128 stands for zero in the data rows.
Here are some points:
[108, 74, 137, 167, 144, 142, 91, 134, 107, 108, 131, 147]
[156, 116, 144, 152, 104, 103, 168, 136, 109, 98, 75, 140]
[135, 143, 125, 91, 153, 150, 136, 128, 145, 159, 133, 90]
[116, 133, 157, 145, 121, 124, 122, 114, 98, 132, 102, 158]
[78, 119, 146, 155, 103, 111, 88, 153, 119, 157, 116, 104]
[135, 161, 140, 118, 111, 111, 164, 95, 118, 135, 127, 139]
[148, 118, 119, 147, 176, 152, 141, 114, 120, 89, 137, 165]
[174, 158, 86, 85, 158, 144, 180, 132, 136, 139, 130, 71]
[160, 114, 162, 187, 93, 83, 195, 125, 31, 104, 91, 148]
[183, 156, 131, 145, 132, 117, 168, 113, 69, 123, 88, 122]
[73, 87, 173, 177, 141, 126, 76, 139, 94, 67, 106, 180]
[141, 154, 151, 117, 111, 100, 153, 115, 89, 137, 86, 105]
[128, 84, 97, 142, 157, 164, 117, 160, 123, 68, 143, 148]
[154, 152, 168, 121, 27, 83, 150, 118, 126, 169, 107, 113]
[155, 191, 140, 109, 90, 111, 155, 105, 124, 170, 112, 102]
[197, 132, 80, 118, 144, 123, 178, 119, 129, 72, 132, 124]
[84, 126, 117, 108, 116, 133, 81, 146, 165, 189, 144, 108]
[123, 95, 94, 115, 218, 194, 108, 156, 149, 63, 150, 144]
[158, 104, 101, 107, 174, 190, 147, 149, 148, 90, 152, 140]
[88, 126, 125, 131, 156, 168, 95, 122, 157, 146, 155, 127]
[150, 162, 148, 116, 60, 55, 157, 131, 95, 164, 97, 108]
[119, 139, 131, 79, 150, 157, 114, 133, 172, 174, 140, 86]
[86, 85, 166, 183, 113, 85, 124, 132, 62, 106, 116, 138]
[166, 129, 133, 143, 101, 79, 176, 133, 66, 84, 93, 162]
[146, 136, 124, 152, 124, 120, 152, 107, 90, 103, 106, 154]
Then 17 other points, each followed by its number:
[116, 69, 106, 155, 162, 179, 94, 145, 144, 76, 160, 184] 0
[176, 161, 151, 169, 80, 62, 170, 86, 48, 110, 76, 159] 1
[141, 144, 139, 152, 80, 57, 156, 110, 109, 123, 104, 154] 2
[144, 168, 104, 96, 147, 137, 134, 121, 174, 120, 133, 114] 3
[168, 160, 149, 112, 95, 93, 180, 113, 98, 124, 112, 108] 4
[145, 113, 82, 119, 152, 142, 125, 133, 170, 96, 154, 127] 5
[130, 126, 107, 130, 117, 110, 109, 132, 140, 151, 126, 123] 6
[57, 123, 183, 150, 83, 112, 70, 134, 157, 171, 157, 149] 7
[183, 134, 130, 120, 130, 129, 191, 126, 132, 95, 143, 154] 8
[138, 145, 96, 74, 119, 152, 131, 165, 181, 169, 159, 101] 9
[178, 147, 145, 164, 108, 88, 159, 108, 40, 120, 71, 131] 10
[110, 126, 90, 95, 180, 189, 114, 138, 169, 130, 161, 117] 11
[152, 115, 131, 148, 121, 88, 162, 130, 80, 80, 107, 155] 12
[131, 147, 155, 122, 64, 74, 159, 113, 98, 184, 103, 80] 13
[79, 104, 130, 141, 191, 173, 107, 112, 147, 80, 163, 170] 14
[81, 96, 118, 159, 174, 179, 84, 124, 147, 94, 151, 169] 15
[94, 113, 128, 122, 153, 166, 67, 133, 171, 167, 162, 108] 16
Which of these numbered points is nearest to each point below, ignoring the 3 directions in which the first points spread most? Its number follows each.
[192, 159, 115, 110, 169, 143, 184, 98, 73, 94, 102, 103] > 10
[174, 146, 92, 99, 132, 133, 146, 128, 161, 148, 132, 101] > 6
[174, 147, 99, 84, 132, 151, 144, 120, 165, 175, 139, 80] > 16
[125, 100, 128, 125, 162, 145, 145, 127, 136, 81, 151, 162] > 8
[140, 141, 90, 95, 155, 130, 150, 131, 151, 124, 148, 115] > 12
[159, 134, 99, 111, 146, 125, 157, 117, 126, 106, 122, 132] > 12
[201, 109, 86, 132, 180, 155, 177, 117, 110, 60, 127, 144] > 16
[129, 138, 129, 139, 89, 112, 132, 116, 95, 124, 122, 118] > 11
[160, 132, 137, 146, 117, 100, 165, 114, 92, 67, 91, 157] > 3
